Rotation paths and how fast each direction turns (degrees each step):
Each turn is a multiple of 5 degrees from 10 to 175, or 0.
Each row of a path follows its step; steps can be skipped.
Path 1:
step 0: [ -8   9   3  -7  -6   3 -13  10 -17  11 -20  -4 -11 -23 -16   5   4   7
   4  -1  -6  -1   4  17  -6  14  -5  -4  -8  -9 -17 -26 -10 -27  -2  16
   8  11 -17  -4  -7  -4   4  -2  14  14   7]
step 5: [ -3   7  -5   7  20 -17   4   2  -1  10  -5   1  -6 -15 -18  -5   5 -11
   0  -4   7 -11  14 -18 -35  -7  10   3  -5 -21 -20   4 -17  -6  15  -4
  -2  -9  -7 -11 -19  -7   6  -7  10   2  -2]
step 7: [ -7  -9  -2  -4  -5 -14  -1  -3   1   5  -1  12 -13  -4 -22   0   5  -2
  18  -7  -1   1  28  22  -9  -4   8  -7  -2 -17 -15 -14   7   2   9  -7
  -9  -4   2  -2  -8  -9  11   5 -18  20 -31]
step 9: [-20  -1  15   2 -13   5   8   0   7   5  -2  -2  -2  10   0   1   5  22
  19  11  -1   1  21   6  -7  -7  -1  -6  15 -16  -8 -10   4   4   3   8
  -6   0   4 -14 -12 -34   0 -22  23   4  -9]
step 10: [ -1   5  -8   5 -10 -23  -5  -6 -10  16 -35  10 -12   0  -7 -14 -15 -14
   1   2  -3   8  15   5  -4   5   2  10  -6  14 -19  -7  -6 -29  -1  -4
   6  -2 -17  -9   7 -10  -3  12   2   3 -12]
step 13: [ 18   8  -7  19   4  -2   1  11   5   7   1 -10  -2  -6 -16  -1   0   0
  -4  -6  -8  -6  11  -3  -3 -23   6  -4 -21   5 -18 -14  -4 -22  15   5
  10   1   7 -14  -7 -34  -6   3   6  21   8]
step 15: [ -9   2  11   8   6   5 -12  15  -6  -4 -15  13  -5 -12 -17  -4   3 -10
   8  -3 -26 -20  14  10 -22 -21  20  -6  -2  -9  -9 -14  -9   2 -12 -12
   5  -8 -18  -4  -9 -18   3   5  -6  -1   1]
step 19: [-25  -7  -4 -15  -6   8  19  16   4  15  -1   5 -19  11   2  -6   6  13
  -3  -1   8  -8  15   2  -2  -2  -2  -9   1  -7 -18 -27   7 -18  -7  -2
  -5  -6  -6   2  -6 -13  -8  -4  -8  23 -22]
Directions:
[ 4  2  2  0 -1 -2  4  2  5 -4 -1  0 -2  6  1 -9 -5 -2  2  5 -2  1  3 -2
 -1  3  4  3  2  0  1  0 -4  0 -2  0 -2  1 -5 -3  4  1  2 -3  4 -8 -1] -> 55
[ 4 -2 -3 -1 -4 -2 -6 -7  3  5  5  1  4  5  4  2  2 -3  0  0 -4  2  2 -5
 -1 -7  1  0  2 -7 -5  3  1  0  2 -3 -1  5 -3  0  0  0  4 -6 -2  1  0] -> 175
[ 0 -3 -5 -1 -1  1 -3  3 -5  7 -2  5  0  0  6 -1 -3  0  2  3  1 -6 -8 -4
  8 -1  2  1  2  0  1 -6 -2 -6 -3  0 -3 -1 -1  0  3  0  2  4  0 -3  1] -> 170
[-1 -3  7  2 -3  0 -7  1  1  3 -2 -5  0 -2  2  2 -1  2  1 -2 -2 -3 -4  2
 -4  3 -1 -2  5 -5  3  0 -2  1 -8  6  3  2  2 -4 -5  4  1 -4  0 -3  3] -> 125
[ 5  4  2 -2 -3  0 -4 -3 -1 -3 -6 -2  0  0  0  4 -3  1 -2 -2  0  0  3  8
  7  0 -1  4 -2 -1  0  5 -2 -3  3  2 -9  0  0 -5 -1 -1  5  3 -6  0  0] -> 100
[ 2  3  2  2 -3 -1  6 -3  3  4 -1  4  0  1 -1 -1  6 -4  0  2 -3 -5 -3 -3
 -1  7  4 -1 -9  2 -4  3 -3 -5 -1  4  2  0  2 -1 -3  4  3  0 -3  5  3] -> 135
[ 2  2  4 -3 -5  1  0  5 -5  2  4 -5  5 -2  0  2 -7  3 -2  5 -1  1  1 -2
 -1  3  4 -2 -2  0 -6 -3 -3  6  3 -2 -4  0  0  6 -4  2  2  5  4  2  0] -> 90
Path 2:
step 1: [ 37  -2  -8   1   9   0   1   3   5  -5   0  16   0   7  10   1   5  26
   2   7  -5  -4   7 -16  -1 -15 -12  -5 -10   8   5   6  16  -6  10 -12
  15  -2   7  12 -13   5  -3 -14 -15   0 -10]
step 3: [  6   3  -9   7   8  10  20   7   5   0  -6  18  -9 -16  21   6  -1 -13
 -11  11  10 -13  -1  -1   6 -19   1 -16   5   4  16 -13  -7  19   4   2
   1   0   9  29  -1   5   9   8  -3   2   6]
step 7: [ -2   2   6   9   6  -9   5  -6   4 -13  -5  11  16   4 -16   8   9   0
  25  -5   9   7  -1  -8   2  15  10  -5  -6  -3  17 -12 -19 -10   5   3
   0  -1   2   0  -6  27  17  -3  -8  12  24]
step 10: [-13  21 -12   3   1  15  10 -21  -7   8   0  -2   1  10 -23 -10  -6  -8
  -9  -5   7  -9  -6 -17 -13 -14 -12  12   4 -11   9  -1  -4   2   0  -4
 -22   8  -7  12  -8  11  -3  12   3  19   5]
step 13: [-15  -8  -5  25   5  -1 -12   0 -16   4  -3  -1  27  -6 -10 -16  11   2
  -1  10  -1 -13  22 -10  -4   3   9   2  19  -1 -11  -2  13  -2  10  13
 -12  -4  -3   1 -14   1 -12   8  -4 -14 -10]
step 17: [ 17  12   4  -5   1  15  14  -8  10  17  10  -1  29 -13   1  -9   5  16
 -11  -3 -11 -13   5  -1  10   0   4  -2  -7  -1  -2   3   6   2   9  -5
  18   9  14  15   7  -6  -5  13  22  14  -1]
step 18: [  2   5  19 -18   0   4   5  24  -1   0  -4  -5  10  13  12   4 -17 -13
   0  10  14   5  -8 -18   1  12 -11 -16   5   6   6 -25 -13  10   6  -1
  -7 -14  -4   9  -1  -6 -11 -12 -13   5  -8]
step 19: [ 27  -8   0  -1  -4  -5  -1  14   2 -11 -26  11 -10 -10   6 -11   1  15
  -6 -23   8 -11  -2  -5   0  -2   6   3   2   6   8   5  10  -2  -5  17
  17   5  -5  16   9  14  -3  14  19  -7  -7]
Directions:
[ 4  0  3  2  4  4  6  0  0  1 -4  1 -2  1 -7 -2  1  2 -7 -1 -4  1  3 -1
 -1 -6 -2  4  0 -3 -5  3  1  0 -2  2  1 -2  4  2 -5 -4 -4 -3  8 -3  3] -> 160
[ 4 -1  0  0 -4 -3 -4  1  1  0  6  3  2 -3 -3 -4 -8  4 -4  7  0 -3  1 -3
 -4  2  1 -1  0 -5 -2  7  2  2 -6 -4  1  3  0  2 -1  2  0  7  1 -1 -1] -> 160
[ 1  4  2 -2  3  1 -6 -6 -5 -1 -5  3 -2 -1  3  3  1 -3  2  1 -6 -1 -2  2
  0  0 -1 -4  0 -4 -3  4  0  1 -4  3 -2  1 -3  0 -2  1  0  2 -5  3 12] -> 20
[ 0 -4 -1  0  2  2 -2  6  4 -2  2  1 -6  0  2  0  4 -7 -5  1  0 -2 -3 -5
 -2  2 -1 -3  5 -3 -4 -3 -2  5 -2  7  1  5  3 -6  1  3  0 -1  2  2 -1] -> 115
[ 6 -6  4 -2  0  7  6 -1  2 -2 -6  1  1 -5  2 -2 -4 -1  3  0  0 -1  0 -2
 -3  6  4 -7 -3  3  2 -1  0  4 -2 -1  3 -5  1  1  5 -3  1  0  1  2  1] -> 25
[ 5  4  9 -2 -3 -4  7 -6  1 -4  4 -3  1 -1 -1  0  0  4  1  4 -2 -1 -1 -1
 -2 -3 -1 -3  3  1 -3 -2  1 -1  5  0 -4  4  0 -7  2  6 -2 -4  0  1  1] -> 135
Path 3:
step 8: [ 16  -2  -8  -9  -7 -12   8 -12   4  15  -5  -2 -10  -6  28  13   3 -12
   5 -16  14  25   0   1  26  -6  -1  -2 -10  -6  -8   7   2   8   6  -7
 -13 -21 -18 -12   9   0 -11  -5  -5  15  -3]
step 10: [ -1  12 -10   0   1  17   3  -3  -4 -13  -1   2   1 -13  10 -17  -6  22
  12  17 -11  -3 -10  21  15  12   0 -13  -8 -16  12   7  -3   0  14  14
 -16   1   0  20  16   5  13  16   5  -3 -15]
step 12: [ -9  -1  -7 -16  -6   8 -18  -6 -13  -6   3  -2   9   2  28  15  10   0
  15  -2 -10  -6  13  -7 -17  -2  26  10   1   0   6 -17  -5  -3 -14 -10
   3   3  -2  -9  16  23  -9  -6 -16 -13  -2]
step 13: [ 28  -2 -16  17   5  18  18  24 -15  -2 -17 -22 -17  -3  11   6 -11  -3
  10  -2 -11  -8   2  12 -16  10  18  -5  -5   1   4 -18   4  -4   4  -9
  -7   0   0  12   6   0  -2   7  -1   0  -8]
step 14: [ 24 -18  -6  13  -7   8  16 -15 -20  -9   1 -14  16  -3 -21   3   6  -3
 -17  12  12  -3  13  18   0 -12   6  15  -8   0  10   9  11  -1  -7   5
  10  11   0  -4   9  -6   9   3  16 -15   1]
step 15: [  2 -13 -17 -15   2  16 -28 -15 -12   9  -9   1   0  -2 -12  10  -1   4
 -10 -16   1   2   7  -1 -13  12 -20   4  11  -7  26  -1  -6  -2   0   3
  10   3  -2  -5  -6  26   7  -8  11 -14 -14]
step 17: [  8  14  -8  19  -7  -4  -7 -16  -8 -24  -6   3  -6   2  -9   4  10  -7
   4   9  12 -13  19   8  13 -17  -5   3   2  -3  11 -20   2 -18  -7 -10
  20 -11  -2  -3  -7 -16  -7  -6   0  26  10]
step 19: [ -5  10 -11 -13  -8 -13  -4  12   3   6   5 -13  -5  13   3  -8  20  -5
  -4  11   7  24   0  11  -8  -2  -7 -21  10   8   2  32  -4  -8  -7  -8
  -2  -4   6   1   8 -14  11 -20  17   4 -17]
Directions:
[ 1 -7  4 -2  3 -4  5  1  2  9  2 -8  1 -1  0 -4 -5 -3  0  2  3  2 -2  1
 -4  1  2 -5 -5  1  0  1 -2 -1  0  0  5 -3 -5  0  2 -5 -3  1  2  2  2] -> 140
[-3  4  0  4 -4 -2 -3  1 -1  3  3 -5  6 -4  0 -5 -1  1  0  1  0  0  2  0
  3  6 -4  1 -4  6  2  0  5 -1 -1  4 -2  3 -1 -3 -3  2  7  0  9 -2 -3] -> 90
[-1  4 -3  1 -2 -2 -8 -5 -2  1 -1  1  0  4  2  1  0 -3 -1  3 -1  3 -2 -1
  0 -1  1  2 -3 -2  9  1 -1 -2 -4  5 -6  0 -5  4  7 -6 -3  0  1  4 -3] -> 160
[ -5   1   5  -3   1   2  -5   2   3   4 -13   2   1  -1   0   1   0  -2
   2  -1   0   1  -1  -1  -2   0   2  -3   1  -4   0  -2   0  -1  -6   4
   5   5   2  -6   1   3  -1   3   2  -4  -1] -> 120
[-5 -2 -5 -1 -2  5  0 -6 -5 -2  0  0  3  6 -4 -6  0 -2  1  6 -5  2 -1 -4
  1 -4  1 -1 -2  5 -2 -4  0  0  4  1  7  0  1 -7  0  0  0 -3 -3  1  0] -> 135
[ 2 -1  6 -5 -3  5  3  0  1  2 -4  1 -4  0 -4 -2 -6  2  2  6 -2 -5  3 -1
  2  0 -1  4 -1 -1 -1 -3  7 -7 -3 -3 -2  0  3  4  4 -2  4  1 -1  6  3] -> 95
[ 2 -1  7 -1  1 -2 -3 -6 -3  5  2  8  1 -3  0  1 -2 -2  1 -1  3 -2  1  5
 -4 -4  2  6 -1  4 -1 -3 -6 -3  2  3 -1  0 -3 -1 -2  6  2 -7  0  0  2] -> 120
Path 4:
step 0: [-11  10   2  -4   3  19   7   8  12   9  -6   4 -26 -16  16  -9 -14   6
  -1  16 -30  -3  -4   5  19   8  -4   7  -2  -7  29  15   6  -5  12  -3
   2 -17  -6   3   7   2  11 -20   1  -6  17]
step 1: [-11 -14  19 -13   6  -3  11  -2 -18  17  13   9   3  15  27  15  12 -15
   4  -6 -16  -6   1   8  -1  -9  15   9   5  -6  19  -6 -16  12  -7  -1
  -6  10  -3  -1 -20  10   5   6  -9 -22  16]
step 2: [-20 -12  18  14  20 -16   0  -2 -12  -9  13   3   2  27   1 -16 -19   8
   2  13  -8  -5   7  17  -4   4 -11 -10  18 -10  -9   4   1  13   3 -11
  -2  18  20  -6   7 -16 -16 -10   1   2  -6]
step 7: [ 22  -1 -20   2 -11  -4 -10  -9  11  24   7   0  17   0   4   6  20  -1
  -1 -12  11  10   4   1 -16 -14  -8  -9 -12  23  -1 -16   2 -16   0  -5
   9  -7   9  -9   7  -2 -26  24   5 -14  -3]
step 11: [ 13   1  20  13   7   6   0  11 -10   9  -5 -13  32   0   1   1 -31 -12
  16   5 -16  12  -7  14  -8   9  10 -21  -6   8  -3 -11   5   4   5   1
  -8  -7   6  -9 -19   8 -26  -3   6  -9  -4]
step 13: [-11  -6   4 -12  28  -5  11  21   8  15 -17  -1  -2 -19  21   4   2  -8
 -14  -7  -9  14  -3  -1  -2   2  -1  15  17   5   8  -7 -22  -8   7  -4
 -18  10   6  10   8  -3  24  11  19  -3  -4]
step 15: [ 11 -15  19  -4  -1 -15 -14 -17  -3   5   6   9  22   6  -6  16  15   8
  17  -5  -3   4 -16  27  -9   7  -7 -18   3 -11   0  31   0  -5  -5  -5
   1 -10  17  11  16   4   7  -9  13  -8  -5]
step 16: [-17  -8 -10  -6 -19 -15 -20  21   8  -7  16  -9   4   1  12   3   9  -7
 -26 -11   6   8   7   8   6  -1 -20 -13   7   8  11   7  -5  -9  21 -18
  20  -3  -8  -6  22 -13   7   3   4   2   7]
Directions:
[ 1  2  3  4  2  0  0 -1  3  0  0 -2 -8 -4  1 -8  1 -6  0 -3  3  4  3  4
  0  0  2 -3 -3  4  5  6  0 -4 -2  3  1  7 -2  0  6 -3  2  3  2  4  0] -> 110
[-1 -5 -3  5 -2  3 -2  7 -1 -4 -1  1 -2  3  0 -4  2 -5 -4  1 -6  3 -3 -1
 -6  0 -3  1  2  2 -3 -1 -3  2  1 -1  1  3  2 -6 -3 -6  0  4  2 -2 -7] -> 125
[ 0 -4  0 -2 -1 -2  0  0  8 -4  0 -4  3  0  1 -1  0 -3  5 -1  1  2  3  6
  3 -6  4  1  0 -6  2 -9  4  2  2  4 -2  1  3 -4 -4 -3  1  4 -1 -1  0] -> 115
[-4  2  7  2 -3  2  2 -1  0 -1 -1 -3 -4 -5 -5  1 -6 -4  4  8  0  1  0 -5
 -3 -6 -1 -4 -1 -4 -2  4  0  3  3  4  3 -7  1 -1  2  1  1  1  0 -3  0] -> 125
[  2   0   0  -1   0  -1   1   0   3  -2  -1   0  -2   2   3   0   4  -8
   1  -3   1   0  -7  -3   1   3   1  -8  -3  -1   3  -3   0  -1  -2  -3
   3  -8   1   3  -3  -6   0 -10   0  -2   3] -> 95
Path 5:
step 0: [ 10  12   0   8 -11 -10  -1 -11 -12   3  -6 -27   0   1  -3 -12 -17 -11
   8   0 -18   5   8  -9   4  -9  -7  20  22   1   3   3  -7   8  -1  10
   6 -17 -11  11  -8  18  -1  13  18   3  -7]
step 6: [  2   5 -15   2  -1  26  12  12  -8   1  -2 -13 -31  -6  -4  -1   3   3
  10  -1 -21  14   3  -1   5   8   2  17 -17  20  -1   7  -8  -1  12  11
 -11  -2 -22 -11   7   3   4   0   8  -4  -3]
step 8: [ -3 -13   2   3  -4  14   3  12   9   6  -4 -33  -6  -1 -12  16  -2  -7
 -12 -25  -5   0 -16  -1  -8  -4 -12  -5 -16  18   2   9   9  -6 -11  14
 -13   2  -1 -16  -1   7   3   5 -16  -3   7]
step 9: [  7  -3  -2 -10  -5   2   3  -7  -5  14  27   0 -10  -1   3  12  -9 -17
   3  -8   9   4   5  -2  14 -11  -2  21 -21  21 -12  -8   0   2  -3  -5
  -8  15  -8  -4  -9  33  -4   6   2   8   5]
step 10: [-16   2   4  11  -4  10  15 -11   8   2   3  -1 -13  -3   7  21  -5  -6
  19  -7  10   4 -22 -10   4 -11   5 -12  -8  13 -10   5   2  16  10  -5
  -1   7 -16  -3  -9 -10   7   6 -29  13   8]
step 11: [ -5 -17  -3 -14   4   6  -6 -23   6  15  14   1  12   1   0  21  -7 -14
  -9  -5   2   8  12 -21  -3  11   0   5  -3   8  -4  27  14  -5  -2  17
 -10  -6 -14   9 -13  -5   8   6  -7  11   7]
step 12: [  3   1   0  21   5   9  -3 -12  -6  -5  12  -5  -1  -9 -25  22 -12  -9
  10 -14   5  15   4  -6  22  -9  -9  14   2  -3   4  -5  -5  14   6  19
  19   1 -14  -2 -11  -6   5  11   3  -8  13]
step 18: [ -9  18  -4  -6   4  14  13  -6  -2  -6 -10   0  -5   9   6  -5  -8   3
  17  15  11   1  15 -12  12   5 -21  23  -8  13  -6 -12  -6  -3  -2   2
   4 -18 -10   2 -10  -4 -18   3  12 -23 -12]
Directions:
[ 3  3 -1  0 -2  2 -3 -7 -1  1  0  0 -2  0  1  0  1  0 -1  3 -7  5 -3  6
 -5  3 -1 -1 -2 -1  2 -5  7 -3 -4  4 -3  5 -3  1 -2  1  3  6  7  3  4] -> 130
[ 1  6  4  1  3 -2 -8 -3  0  1  0  4  3 -2 -4 -3 -3 -2  4  2  2 -2  6 -4
  0  2  0  2  4  0 -6 -3  1  0 -6 -3 -5  1 -2  2 -2  7 -4  2 -3 -2 -1] -> 160
[ 1  1  3  1 -5  1 -1  0  2  1 -3  0  3  2  0  3  6 -1 -6  3 -2 -1 -1 -3
 -5  0  5 -8  0  1 -7  6  0  1 -5 -5  2  4  0 -3 -4 -7 -1  1  0 -2  0] -> 120
[ 3  1 -4  1 -6 -1 -6  4 -7 -3  0 -1  5 -3  4  0  0 -3 -2 -3  5  0  0 -2
  2 -3 -3  1  2 -3 -1 -2  7  5  2  1 -2  1 -4  5 -4 -5  4 -1  0  3 -3] -> 25
[  0   5  -2  -1   0   1   1   2  -2  -3   2   3  -2   3  -1   0   4  -1
   1  -4   0   3  -1   1  -1   1  -2  -2   3   9   1   5   0   4  -5   0
  -7   3   2   0   1   4   4 -12   1   0   5] -> 20
